One turn moves each row of this set onto another row. After a few examples, where does it send each row asked below?
j671: [12, -3, -3, 4, 1, -5, 10, -6, -5, -19, -4, 24, 12]
j733: [17, 10, -5, -6, -12, -24, 13, -17, -3, -8, 9, -4, -10]
j833: [-17, -19, 15, 1, -5, 8, -3, -12, -9, 8, 2, 10, -6]
j325: [-3, -9, 14, 12, -8, -20, 0, 5, 4, 5, 6, -16, -17]
j265: [23, 8, 5, 4, -6, -25, 12, -14, 15, -8, 9, 7, -12]
j514: [-7, -8, -11, -7, 5, -20, 17, -25, -2, -1, 8, -8, -20]
j306: [6, -12, 16, 18, 1, -1, 9, 2, 2, -13, -7, 20, 7]
j332: [5, -6, 0, -5, 10, 0, 15, -19, -22, -11, 1, 16, 8]
j147: [-10, -13, 4, -6, 5, 7, 13, -21, -22, 2, 2, 11, -1]
j591: [-4, -6, 5, 5, 5, -18, 7, -17, 1, 22, 10, -8, -21]
j573: [9, 4, -7, -12, 4, -24, 19, -5, -7, -12, 15, -4, -8]
j276: [-7, -7, 9, -9, 4, 9, 8, -22, -19, 9, 3, 8, 2]
j218: [1, -2, 19, 1, -18, -15, 2, -5, 11, 3, 14, -7, -21]
j772: [21, -3, 7, -2, 16, -21, 9, -11, 10, -7, 22, -7, -5]
j804: [-7, -10, 2, -8, 3, 4, 2, -24, -22, 8, 4, 11, 0]
j946: [8, -8, 13, 14, -1, -3, 5, 4, 8, -12, -2, 26, 6]
j334: [3, -1, 14, -4, -8, -15, 2, -26, 4, 12, 15, -7, -23]
j192: [12, -14, 7, 10, 6, -22, 2, -11, 14, -16, 9, -17, -8]
j701: [8, -3, 12, 7, -13, -20, 8, -9, 23, -13, 7, 0, -19]
j802: [7, -3, -5, -12, 3, -18, 18, -4, 1, -6, 24, -12, -8]
j281: [12, -1, 0, 4, 1, -2, 14, -8, -7, -20, -9, 16, 15]
j801: [4, -9, -2, 11, 4, -18, 10, -13, 10, 20, 13, -11, -15]
j997: [13, -6, 6, 7, 9, -4, 14, -8, -8, -20, -5, 21, 12]
j530: [7, -9, 4, 14, -7, -21, 2, 2, 6, 4, 9, -21, -9]
j202: [5, -4, -1, -6, 9, 2, 12, -28, -16, -9, -5, 12, 9]
j51: [-16, -20, 15, 6, 1, 9, 8, -13, -10, 10, 0, 12, -5]
j12: [-8, -18, 21, 18, -2, 5, 6, 1, 1, 2, -4, 16, -2]
j537: [21, 3, 9, 1, 15, -27, 12, -6, 11, -12, 13, 4, -8]
j629: [11, -4, 14, 15, 0, 1, 10, 3, 7, -8, -7, 21, 10]
j595: [5, -5, -8, -5, 6, -3, 9, -25, -18, -10, -2, 18, 7]
j496: [-8, -16, 21, 14, -2, 8, 6, -4, 13, -1, -6, 15, -2]
j144: [5, -1, -2, -8, -9, -19, 8, -33, -3, -4, 8, -10, -19]
j478: [6, -12, 14, 12, 4, -24, 3, -4, 18, -18, 3, -7, -14]
j112: [-4, -13, -12, -3, 3, -16, 19, -18, 10, 1, 15, -12, -17]
j35: [-17, -16, 18, 0, -5, 12, 5, -9, -6, 7, 0, 5, -4]
j636: [-8, -18, 20, 12, -3, 5, -2, -2, 9, -1, 0, 19, -4]

j12 goes to j306
j496 goes to j629
Now these:
j946 goes to j671
j573 goes to j514
j530 goes to j192
j334 goes to j218

